In the rows, 128 means zero.
Named turns come first, each shown by rows before and after it. Which turns, in which order, take the first row of each pair that follows to the second? Write the first one first, as in the answered first pair.
turn U:
[169 144 147 136 161 150  96 132 124 152 119 111 131 121 129 126  64  89
 119 142 115 116 162 102 120 112 152 127 109]  ->  [149 139 114 133 171 129  72 118 124 143 161  91 140 108 116 147 112 110
 111  90 122 145 137  90  98  85 132 145 122]
[121 116 150 128 116 152 148 135 151 125 120 137 116 121 140 107 115 130
 140 146 134  94 113 148 145 128 135 110 140]  ->  [134 134 138 102 150 151 126 143 127 134 117 122 105 126 139 111 109 104
 108 154 121 108  99 133 148 128 137 124 135]
[150 120 139 130 120 134 165 131 145 132 121 130 127 129 137 124 105 141
 131 135 121 124 140 123 122 130 125 126 135]  ->  [159 135 137 116 144 133 146 137 129 135 122 120 126 130 132 127 103 118
 112 147 114 133 135 111 126 131 124 138 133]
turn J:
[147 169 109 151 157 116 128  48  78 140 105 139 150 102  90 153 141 160
 136 117 136 124 140 158 136 151 149 131 111]  ->  [135 142 131 172 136 132 112  53 126 136 151 123 151  87  95 158 147 183
 160  89 156 113 126 149 122 104 154 118 138]
[144 109 174 137 122 145 121 154 163 126 138 121 116 116 144 131 100 123
 133 143 133 107 131 118 142 120 136 123 133]  ->  [145 134 150 125 127 130 138 139 118 129 100 140 116 129 143 127 113 111
 119 170 114 117 138 133 156 163 129 135 114]
[129 117 126 146 133 103 102 132 133 124 153  81 119 131 153 127 120 121
  97 113 136 145 130  84 105 111 100 129 112]  ->  [122 133 104 133 140  92 125 122  88 119 121 109 117 143 148 117 143 118
  88 133 124 155 127 108 125 152  95 131 102]
turn G:
[ 95 142 118 127 143 116 117 154  91 107 153 127 116 152 154  98 155 166
 153 118  93 121 129 131 126 109 117 138 153]  ->  [ 97 148 110 129 143 111 120 145  83 103 138 133 116 161 155 101 147 166
 150 120  93 125 136 126 126 128 115 136 141]
[113 133 130 114 145 130 135 139 112 125 116 154 112 149 150 117 136 111
  94 171 109 125  88 144 158 138 133 133 127]  ->  [108 132 137 105 151 132 128 143 127 123 133 149 114 138 154 112 138 110
  97 164 116 122  80 146 160 124 137 132 140]
[128  91 165 143  94 147 154 131 167 119 136 153 125 124 139 132 145 148
 167 137 142  96 133 149 127 126 124 112 138]  ->  [116  96 146 148 107 136 139 119 170 127 159 135 131 115 126 146 165 156
 163 103 148 103 125 145 113 115 117 124 139]
Now pairs of rows:
Between the rows of a pair lie 2 to 4 turns.
[132 120 124 168 109 135 157 114 155 142 104 149 159 148  82 109 121 161
 189 106 141  82 207 163 132 143 155 117 108]  ->  [121 141  65 159 130  95 146  93 106 141 100 146 157 157  73 129 152 152
 154  89 128 119 205 138 122 154 121 149 102]
U then U then U then G
[138  74 150 120 146 130  97 129 145 107 148 141 151 123  94 177 130 136
 145  98 137 160 118 118 150 137  91 187 145]  ->  [173  85 180 121 139 148 118 144 145 118 105 161 145 133 104 156  87 109
 149 143 125 132 145 129 165 165 116 169 129]
U then U
[120 134 156 121 126 170 137 120 169 149 175  63 129  80 116 160  87 147
 158 109 137 124 197 137  90 114 148 137 113]  ->  [134 152 144  96 151 171 119 123 146 153 167  57 119  80 112 163  76 112
 127 127 120 132 195 126  93 118 152 149 108]
U then U
[112 132 103 117 173 153 133 113  75 178 106 125 123 132 116 135  79 111
 115 127 123  97 150 114 133 153 140  97 111]  ->  [102 133  88 103 185 142 115 117  74 172 123 111 121 128 124 142  93 108
  99 118 123 110 132  99 135 142 132 108 132]
G then U then G
[110 150 112 115 177 121 114 110  83 148 120 114  94 142 110 119 140 112
  83 129 118 135  87 104 109 132 122 159 112]  ->  [119 125 167 134 155 139  97 132 145 148 139  94  92 135 126 121 100 115
 101 124 130 104  83  77  98  94 136 140 129]
G then J then J
[188 163 144 107 148 171 143 132 115 163  73 193 123 158 147 131  90 100
  80 212 102  56 159 142 147 199 180 153  83]  ->  [154 180  93  87 160 153 154 104  74 160  80 207 129 147 126 138 156 113
  74 185 103  94 138 172 153 218 162 170  90]
J then G then J then J
[131 168 165 112  91 169 169  64 132 117 164 158 147 120 123  97 214 203
 137  89 137 115 111 174 146 161 200 154 146]  ->  [135 185 144 125  87 149 179  58 104 130 131 168 149 136 115  97 208 195
 132 103 126 119 136 173 147 193 185 158 122]
G then G
[154 124 121 134 103 104 118 130 102 121  76 136 129 151 148 122  86 114
 107 157 122 108 166 111 133 165 101 121  89]  ->  [151 129 122 117 123 105  97 147 103 119  89 123 124 155 150 119  89  99
  87 159 117 127 145  94 134 156  97 128 103]
U then G
[119 118 148 156  90 114 174 119 149 108 119 164 127 146 168 116 153 157
 156 146 140 101 125 172 136 139 125 111 131]  ->  [ 99 113 125 150 103 111 158 107 149 109 152 143 132 134 150 134 182 169
 159 108 151 119 103 170 120 111 116 123 137]
G then G
[148 136  93 151 131 106  96 117 105 134 117  93 133 150 110 159  92 118
 115 115 121 140 162  86  97 118 104 145 105]  ->  [131 147  98 141 105 105 151 107  89 122  77 155 134 157 121 127 126 128
 127 157 116 132 145 144 142 175 108 122 108]
J then U then U
[ 91 117 123 139 107  75 163 140 103 112 121 184 119 143 156  92 176 165
 140 131 127 163  92 141 158 155  83 132 148]  ->  [ 94 139 113 121 141  66 142 140  83 115 113 172 111 152 155 100 170 138
 115 132 111 180  85 127 159 153  81 146 146]
U then U then U
[122  79 141 132 117 108 108 128 165 116 153 177  83  91 189 140 115 130
 136 132 155 153  79 142 110 141  44 193 114]  ->  [130  78 150 140  98 117 125 122 178 117 148 181  83  87 190 137 101 137
 155 140 163 135  92 154 118 153  52 180 109]
G then U then G
[140 173 116 120 139 111 131 108  97 143 101 131 123 130 117 143  97 109
 121 136 117 128 137 149 148 144 134 144  93]  ->  [112 149 108 148 109 108 140 100 127 124 136 129 134 121 111 155 140 161
 155  95 145 132 129 156 129 125 113 137 113]
U then U
[146 141 137  87 150 150 124 144 100 162 127 130 119 113 115 135 120 112
 135 197  85 109 121 159 134 171 182 108 110]  ->  [137 142 108  81 163 138 109 141  88 163 143 121 119 109 104 141 146 113
 117 181  82 128 106 154 130 166 170 120 116]
J then J then U then J
[109 143 151 113 133 103 135 135  90 133  99 126 119 129 135 119 112 109
 108 176 109 126 107 117 134 148 112 115 136]  ->  [110 123 182 120 116 125 132 147 130 128 122 116 122 124 143 118  99 120
 122 165 125 109 108 107 127 116 126 102 151]
J then U then J
[116 159 113  86 191 159 150 130 102 132 100 171 131 122 144 119 156 112
  81 153 104 127  92 171 162 177 156 129 116]  ->  [142 145 156 126 157 184 176 127 144 144  83 176 142 123 136 111 103 127
 121 169 119  84 137 170 152 170 171 105  98]
J then G then U then U
[158 132  90 147 152 127  98 128 123 125 116  91 127 149 121 172 104  90
 116 116 113 151 143  69 115  90 101 131 121]  ->  [146 115  88 157 126 117 101 128 133 121 129  90 134 149 121 182 118 118
 130 104 121 158 140  65 114  83  93 131 128]
G then U
[156 186  39 102 164 147 122 109  61 166  94 130 117 120  69 132 162 106
  85 135 119 151 142 180 144 173 138 169 117]  ->  [128 129  80 163  80 144 179  95 125 152 111 161 139 119  70 125 179 193
 173 112 161 115 163 206 130 165 120 128 120]
U then U
[102 114 153 161 124 136 153 140 158 130 140 131 139 137 165  93  82 182
 166 139 114 107 128 146 137  94 128  89 150]  ->  [127 155 137 121 191 139 113 148 106 150 123 108 127 136 153  97  57 117
 110 167  86 117 126 130 147 104 149 113 136]
G then U then U
[121 124 110 124 152  88  74 142 107 120 141 102 137 132 121 150 147 105
  98 113 111 142  93 106 113  97  96 158 139]  ->  [110 116 115 126 144  85  83 140 108 117 149 114 142 128 121 146 160 117
 104 107 119 152  87 118 113  96  94 154 147]
J then J
[178 173 150 135 137 125 177 122 106 161  80 154 138 114 160 104 117 127
 142 182 104  84 144 166 150 181 102 103  88]  ->  [133 171  97  91 187  92 107 120  96 152 167 110 129  94 146 134 188 130
  92 111 105 147  77 124 128 126  67 141 138]
U then G then U
[114 107 109 120 100 105 184 148 101 101  81 172 118 162 150 149 108 109
 119 171 114 112 126 132 167 170 107 108 127]  ->  [ 87  70 115 139  93 110 147 139 164  95 169 137 126 131 134 168 138 151
 147 100 147 120  97 117 133  99  93 108 160]
J then G
[126 153 113 115 142 182 146 107 149 110 189 125 121 117 142 143 155 176
 159  86 126 109 131 155 114  87 125 168 188]  ->  [157 161 157 102 155 210 145 127 166 117 165 126 112 127 158 122 103 146
 149 127 113  80 142 152 134  96 157 154 180]
U then U then J then J
